The same turns and mirrors carry the whole set onto itself, and each row onto the other rows of its family. Which rows share a family with each named row? Give them in list order.
These 20 rows form 4 families of 5 rows each.
Q: [ 0.97 -0.87  0.71 -2.09  2.32 -1.22  2.91  4.65 -1.56  3.65  2.26  0.68
  0.52]
X: [ 1.76  2.39 -0.02  2.66  0.34  1.39  1.61 -0.49 -3.65  2.11 -1.99 -2.33
 -1.34]
D: [-0.75  0.54 -0.47 -2.31  0.10 -1.01 -1.20 -1.86 -0.66 -1.36  1.78 -1.25
 -1.24]
C: [-1.67 -1.57  1.53 -2.34  0.07  0.08 -0.47 -0.79  0.39 -2.64  1.16 -1.22
 -2.56]
B: [-2.12  3.24  3.84 -0.63  3.26  3.40  1.52 -0.09 -1.82  0.23 -0.11 -0.36
  2.11]
L: [ 1.38 -0.81 -0.39  0.61  1.69 -2.60 -0.64  3.54 -3.09  3.50  2.35 -0.35
 -0.30]
P: [-3.00  0.75  5.51 -0.42  3.78  1.84  2.27  1.63 -1.74 -0.44  0.28 -0.44
  0.95]
T: [ 1.36 -3.85  1.77  1.20  2.94  4.05 -1.01  1.09 -2.08  3.81  0.97  2.65
 -1.01]
Y: [ 0.05  1.22  0.00 -1.46 -1.20  2.20 -2.92 -0.16  0.86 -0.94 -0.76 -0.76
 -0.88]
Z: [-0.86 -0.38 -2.81 -1.12 -0.92  1.45 -1.55  0.07 -1.22  0.00 -1.73 -0.87
 -3.61]
U: [-1.68 -1.75 -0.98 -0.62  2.63  0.10 -1.60  5.42 -2.41  3.38  2.34  0.70
 -0.75]
E: [ 0.76 -0.61  1.76  1.03  0.73  1.58  5.05 -0.61 -2.64  0.68 -1.88 -1.97
 -3.14]
A: [ 2.23 -0.85 -0.22  0.93  1.39  1.28  4.11 -1.98 -3.70  2.63 -0.94 -0.57
 -2.59]
J: [-1.01  1.57  4.25 -1.25  2.90  2.23 -0.16  2.34 -0.44  1.38 -2.05  2.08
  2.32]
S: [-3.40  2.48  1.61 -1.96  2.54  0.47 -0.59  1.85 -1.71  0.09 -3.08  0.77
  0.76]
K: [-0.07 -1.39  1.21 -1.04  1.00 -1.65  3.18  5.15 -1.18  1.54  2.66 -1.81
 -1.08]
G: [-2.25 -2.10  1.49  0.58  3.65  5.99 -1.34  0.76 -2.52  2.25 -0.93  2.33
 -1.53]
F: [-0.61 -3.97  2.25  0.85  1.99  5.29  1.27  1.75 -1.02  1.39  3.24 -0.49
 -2.49]
W: [-0.04  1.06 -1.11  2.01  1.94  1.44  2.90  2.64 -4.77  3.82 -2.20 -1.27
 -1.92]
N: [ 0.03 -2.64  1.15 -1.10  1.79  6.32 -0.15  1.45  0.10  2.12  3.08  1.16
 -0.80]

Same family as C: P, E, K, F
Same family as D: Q, B, A, N
Same family as W: Z, U, S, G

The same turns and mirrors carry the whole set onto itself, and each row onto the other rows of its family. Which rows share a family with each named row? Give them in list order.
These 28 rows form 7 families of 4 rows each.
Vas: [ 1.87  1.08 -1.62 -2.32 -0.99 -2.64  1.33  3.88  1.58  0.14  1.17  1.20
 -0.78 -0.25 -0.80 -0.39  3.20  1.42 -0.57 -2.69  3.30  1.86 -3.23 -4.42
 -1.23  3.18 -1.52  1.26 -0.63 -1.67  3.17  0.13 -2.78  2.89 -1.78  0.51
 -1.27 -3.31  5.24 -1.05 -0.99  0.38  1.95 -2.33 -1.16  1.68 -1.08  0.09
  4.83 -1.89]
seviz: [ 1.89  1.63  0.29 -1.26  0.00 -1.40  1.67  5.14  0.30 -2.91  1.44  3.02
 -0.25  0.66  0.69  1.34  2.42  1.51 -0.63 -3.10  2.86  1.04 -3.60 -1.61
 -1.95  2.07  2.26  1.45 -1.82 -1.13  2.49 -0.38 -3.41  5.17  0.14  0.69
 -0.74 -4.16  5.54  0.43 -1.23  0.40  1.16 -2.32 -0.59  2.10  0.15  1.52
  3.06 -0.82]
zub: [ 1.90  0.81 -0.69 -1.74 -1.04 -2.89  3.22  6.73  0.57 -1.40  2.83  0.99
 -1.92 -0.22 -0.68 -1.24  2.31  2.50  0.66 -0.84  2.19  2.35 -2.48 -3.36
 -0.54  2.31  1.60  1.45 -2.05 -0.65  3.80  0.83 -2.47  4.24 -0.79  0.12
 -1.46 -3.19  3.66 -0.64 -0.88  1.04  1.19 -1.44 -0.27  3.19 -1.09  1.41
  3.11 -0.61]
lel: [-3.43 -1.13 -1.82 -0.98 -2.37 -0.96  1.38  1.35  0.10  0.09  0.27 -0.44
  0.10 -2.52 -2.64 -1.48  0.06 -2.80 -0.21 -1.02  0.00 -2.96 -0.97  0.61
 -1.56 -1.43  0.82  3.28  0.68  0.88  1.00  0.71  0.51  0.93  0.32 -1.89
 -0.69  4.78 -0.05 -1.04 -0.23 -4.03  2.27  2.04 -5.37  0.47  0.91  0.45
 -1.43 -2.18]
Sira: [ 2.12  0.78 -4.82  1.58 -0.91 -0.33 -0.59  0.72 -0.40 -1.21  0.75 -1.85
  0.99 -0.68 -0.96 -0.43 -0.53  1.36  0.85 -1.62 -1.56  2.02  0.00 -4.84
 -2.16  1.17 -1.71 -0.79  0.82  2.42 -3.10  0.87  2.11 -0.12 -2.54  1.67
 -0.19 -5.25  4.89  0.84 -1.86  3.17 -1.13 -0.59  1.56 -1.05 -2.38 -1.21
  1.59 -1.86]
dum: [-2.92 -0.40 -1.89 -1.40 -2.11 -0.69  3.56  0.70 -2.35  0.24  0.01 -0.08
  0.02 -2.44 -2.90 -1.09  0.12 -0.30  0.91 -1.06  0.08 -3.56  2.21 -0.08
 -0.79 -2.06 -0.36  1.37 -0.64  2.30  0.70  0.84  0.02 -1.95 -0.23 -2.24
  0.06  3.27  2.92 -3.01 -1.79 -2.66  0.61 -0.23 -5.18  1.59  1.12  0.35
 -3.26 -0.36]
sekoz: [ 2.38  0.76  0.02 -3.24 -2.45 -2.52  4.32  4.21 -0.95  0.07  0.64  1.69
 -2.01 -0.84  1.38  0.22  1.73  0.68 -0.46 -3.64  3.68  1.50 -2.20 -2.50
 -0.01  0.65 -0.92  1.93 -3.16 -1.91  3.88  0.07 -2.99  2.55 -0.17 -0.49
 -1.15 -1.88  6.17 -1.12 -1.27  0.98  1.90 -1.63 -1.52  3.26  0.83 -0.61
  2.76  0.03]
mero: [ 1.38  0.82 -1.62 -1.89 -2.60 -0.96  3.04  4.98 -0.74 -0.17 -0.50  1.75
 -1.26  1.39 -0.74 -1.66  2.95  1.93 -0.01 -3.17  0.70  2.00 -3.30 -1.38
 -2.49  0.93  1.45  0.60 -3.71 -1.91  2.97 -0.41 -2.13  3.25 -1.13 -0.09
 -1.12 -4.63  3.91 -1.85 -2.02  0.08  1.03 -0.54 -1.25  2.41  1.46  1.63
  5.92  0.25]
pedan: [ 0.52  1.00 -3.75  4.03 -0.13  0.18  0.15  1.05 -2.04 -1.32  1.44 -0.54
 -0.45 -0.86  1.65  1.05 -0.22  1.16 -0.73 -1.30 -1.82  1.15 -0.51 -2.97
 -3.48  0.07 -0.11  0.38 -1.55  3.56 -3.81  1.37  3.29  1.04 -1.85 -0.01
 -0.56 -6.12  3.88  0.53 -1.42  3.67 -2.03 -0.76  1.93  1.14 -1.67 -0.03
  0.16 -0.12]
feg: [ 2.06  1.20 -3.78  2.06 -0.97  0.78  2.06 -0.02 -2.25 -1.28  0.96 -2.63
 -0.37 -1.35  0.16  1.05 -1.23  0.62  1.05 -2.77 -1.11  1.97  1.28 -2.51
 -2.22 -1.82 -0.92  0.08 -0.23  2.53 -3.73  1.12  1.79 -0.67 -1.49  0.81
  0.45 -5.17  5.41  0.65 -1.39  2.99 -2.13  0.19  1.09 -0.40 -0.28 -2.42
 -1.33  1.90]
Kazo: [-2.59 -0.01 -2.63  1.68 -2.62 -0.96  1.92 -0.06 -1.23  1.21 -2.67  0.23
  1.43 -2.29 -2.99 -1.09 -1.17 -2.18 -0.52  0.21 -1.50 -4.25 -0.82  0.84
 -1.02 -2.65  1.14  0.12 -2.62  1.22  2.03  0.17  1.91 -0.45  0.43 -1.48
  0.30  3.00 -0.80 -2.85 -1.11 -0.97  1.69  1.00 -3.79  0.61  1.50  1.79
 -1.81 -1.01]
bap: [ 0.18  0.37 -1.87  0.22 -2.08 -1.21 -1.60  0.51 -0.62 -2.93 -2.47 -2.48
 -1.84 -0.12  0.99  4.51 -1.01 -0.55  1.06  1.19 -1.09  1.36  1.05  1.12
  0.16 -0.50  1.53  2.06  0.33 -2.11  2.92 -0.58 -0.61  2.00  2.71 -3.65
  1.57  2.97 -1.85  0.14  0.92  1.53  5.59 -0.37  3.26  1.58  0.31 -2.15
 -0.44 -2.67]
gepak: [ 1.58 -0.14 -3.20  1.67 -1.76  0.14  0.60  2.05 -1.52 -2.43  1.72 -2.36
 -0.67 -0.81 -0.90 -1.48 -1.21  2.42  0.00 -0.44 -2.72  4.01  0.16 -2.32
 -3.29  0.07  0.12 -0.40 -0.17  3.68 -2.05  1.81  1.40  2.17 -2.64  0.85
 -0.97 -5.31  3.00  1.43 -0.69  3.27 -1.67 -0.12  2.75 -0.36 -2.44 -1.39
  1.26  1.01]
zop: [-2.97 -1.12 -3.05  0.86 -1.08 -0.21 -0.33  0.20 -0.99  0.07 -1.93  1.34
 -0.36 -1.42 -3.41 -1.04 -0.68 -0.98 -1.13  1.02  0.73 -3.36  0.08 -0.38
 -0.72 -0.81 -0.18  1.43  1.52  2.05 -0.08  0.57  0.48 -0.40 -0.48 -3.51
  0.77  4.69  2.25 -2.13 -2.32 -3.66  2.51 -0.23 -4.03  0.71  0.15  1.38
 -1.57 -1.85]
tiko: [-3.90 -1.07 -2.21  0.93 -1.28 -1.08  0.92  1.72 -0.80 -0.34  0.01 -1.79
 -0.91 -1.87 -4.19  0.11 -0.99 -0.46  0.34  0.62 -0.22 -3.42 -0.10  0.80
 -1.19 -1.87  0.80  1.20  0.07  3.24  1.06  1.77  0.86  1.58  0.37 -3.01
 -0.14  3.49  0.01 -2.89 -0.26 -3.37  2.94  1.64 -3.59  0.79 -0.69  0.94
 -3.12 -0.88]
befu: [-0.66  1.45 -2.27  1.99 -2.34 -1.75  0.23 -1.27 -0.73 -1.08 -2.76 -1.35
 -0.23 -0.36  1.25  5.22  0.25 -3.07  0.83 -0.36  0.02  1.40 -0.04  1.50
 -2.46 -0.56  2.34  1.76 -0.90 -3.55  1.27 -2.43 -1.16  0.54  2.19 -2.96
  1.72  0.92 -3.21 -1.11  0.79  0.71  5.23 -0.50  2.16  0.23  2.21 -0.44
  0.69 -0.07]
gome: [ 0.97  0.49 -3.22  0.54 -0.35 -0.87 -2.40 -1.42 -0.82 -2.52 -3.28 -0.12
  0.03 -0.18  0.50  4.67 -0.42 -1.15 -0.08  1.00  1.51  1.40  1.81  0.23
 -0.40  0.14  0.55  2.12  2.69 -3.16  0.37 -1.10 -1.23  0.28  3.28 -3.79
  1.22  3.18 -0.11  0.99 -0.13  0.71  5.38 -0.46  2.76  0.30  0.86 -0.07
  0.91 -2.64]
Poni: [ 1.37  0.73 -1.22 -1.46 -2.49 -0.56  0.86 -1.30 -1.93 -2.13 -2.21 -1.79
 -0.14 -0.21  1.84  5.68 -0.65 -0.76  1.11 -1.62  0.28  3.02  3.92  1.29
 -0.63 -1.21  0.93  1.61  0.57 -4.01  1.33 -0.25 -1.90 -0.48  2.48 -3.85
  1.31  0.96  0.34  0.93  0.13  0.80  3.92 -0.62  2.99  0.42  2.08 -2.61
  0.57 -1.52]
tolep: [-0.72  1.45 -1.03  0.31 -1.05 -1.89 -1.86 -1.57 -0.51 -4.45 -2.21 -1.00
  1.61  0.26  1.02  5.93  0.16 -0.82  1.59 -0.62 -2.13 -0.42  1.55  1.17
 -1.80 -0.21  2.26  1.27  1.22 -2.34  1.48 -2.49 -0.35  1.07  2.88 -1.27
  1.49  1.62 -0.61  0.38  0.70  1.46  4.45 -1.96  2.99  0.87  0.69 -2.06
 -1.18 -3.33]
bur: [ 1.20 -0.03 -2.31  1.60 -1.46  0.50 -0.55  1.72 -2.60 -4.28  0.71  0.49
  1.29 -0.50 -0.74 -0.32 -1.54  1.25 -0.46 -1.87 -2.71  0.80 -1.62 -1.70
 -3.67  0.11 -0.01 -0.36 -0.90  4.31 -3.63 -0.22  1.66  1.82 -1.74  1.66
 -1.38 -4.26  5.43  1.71 -2.02  4.07 -2.30 -1.34  0.74 -0.20 -1.71 -0.99
  0.34  0.37]
Banul: [ 1.97  0.10 -5.94  1.71 -0.98  1.24  1.44  2.23 -2.12 -2.86  0.86 -1.66
  1.51 -0.28 -1.09 -0.57  0.28  0.64  2.10 -1.95 -2.89  2.22 -0.69 -2.03
 -3.51 -0.13  0.12  0.30 -2.07  0.47 -2.84 -0.73  1.89 -0.11 -1.05  1.52
 -1.38 -5.35  2.11  0.32 -1.07  4.51 -2.76  0.34  1.08  0.32 -0.34  0.05
  2.42  1.99]
vog: [-4.92 -1.21 -2.13 -0.04 -1.74 -0.77  1.00  0.90 -1.08 -0.88 -0.81 -0.11
  1.18 -1.25 -3.85 -0.30  2.06 -0.38 -0.36 -0.63 -1.42 -3.74  0.60  0.30
 -2.31 -1.47  0.23  1.66 -0.73  1.45  0.74  0.82  1.55  0.00 -0.60 -4.02
 -0.52  3.59  0.25 -2.17 -0.92 -2.77  0.32 -0.93 -4.69  3.49 -0.50  0.34
 -1.67 -2.77]
Ner: [ 1.06  0.10 -3.49  1.19 -2.59 -0.37  0.37  1.71 -1.29 -0.87  2.69 -0.82
 -1.56 -1.18  0.62 -1.92 -1.50  0.33  0.40 -1.33 -3.65  2.03 -1.25 -2.72
 -3.59  0.76 -0.36  1.76  0.50  3.79 -4.17  0.30  2.21  0.53 -2.91  2.11
 -1.85 -4.30  4.01  0.71 -1.79  2.66 -1.91  0.59  0.40 -0.82 -0.28 -1.28
  1.38  0.66]
zute: [-4.82 -0.82 -0.04 -0.64 -1.73 -1.05  0.97  0.55 -0.53 -1.38 -0.63  1.04
  2.05 -1.20 -3.38  0.94 -0.82 -0.88 -0.63 -1.62 -0.76 -4.56 -0.46  1.06
 -2.26 -1.24  1.27  0.01 -0.13  1.78  2.10  0.62  1.09  1.39 -0.04 -1.48
 -0.98  3.12  1.45 -2.42 -0.70 -4.03  2.75 -0.06 -4.58 -0.18 -0.32  0.41
 -2.14 -2.52]
sepu: [ 0.81  1.87 -1.87  0.22 -3.07 -1.97 -1.96 -1.29 -0.58 -2.19 -2.63 -2.18
 -1.47  0.23  1.20  2.89  0.11 -1.54  1.69 -0.21 -2.17  1.33  1.61  0.93
 -1.01 -1.29  2.57  2.73  2.39 -1.99 -0.21 -1.58  0.01  0.36  3.01 -2.15
  1.99  2.27 -1.36  1.32 -0.09  1.24  4.57  1.43  2.39  0.52  2.34 -1.91
 -0.19 -3.66]
doz: [ 1.84  1.06  0.63 -0.75 -0.93 -2.81  1.68  4.21  0.60  0.19  0.96  2.65
 -1.45 -0.34  0.03  1.34  2.64  1.49 -2.90 -2.28  2.99  1.07 -4.05 -2.33
 -1.68  1.14 -0.32  1.52 -2.55 -1.32  3.86  1.05 -1.71  4.02 -0.11 -1.08
 -2.94 -3.10  4.54 -0.43 -0.18  2.83  0.35 -1.80 -0.88  3.76  0.05  1.39
  4.01 -0.24]
togob: [-0.58  1.37 -1.10 -0.06 -1.81 -0.76 -1.55 -1.01 -1.57 -3.41 -2.91 -1.68
  0.18  0.96  0.72  5.80  1.45  0.49  0.70 -1.19 -0.20  1.31  3.07  0.82
 -2.20 -0.87  2.04  0.75  0.93 -2.96  1.35  0.23  0.42 -0.06  3.30 -4.28
  0.19  0.78 -1.92  0.80  1.09  1.35  4.50  0.42  2.09  1.41  0.81 -0.43
  1.20 -4.33]
migo: [ 3.79  1.72 -1.11 -2.13 -0.88 -2.62  2.03  4.81  1.79  0.36  2.47  1.43
 -1.55 -0.20  1.19 -0.61  2.07  1.11 -0.36 -2.36  1.30  1.82 -2.88 -2.08
 -0.72  1.50  1.28  3.15 -0.46 -2.46  3.21  0.51 -2.73  4.13  0.34  1.58
 -1.82 -3.57  4.32  0.78 -0.76  1.25  0.69  0.33  0.09  1.89  1.64  1.37
  4.11 -1.09]

Same family as seviz: tolep, bur, zute
Same family as Banul: mero, Kazo, befu
Same family as pedan: vog, doz, togob
Same family as zub: bap, gepak, tiko
Same family as migo: lel, Ner, sepu
Same family as dum: sekoz, feg, Poni

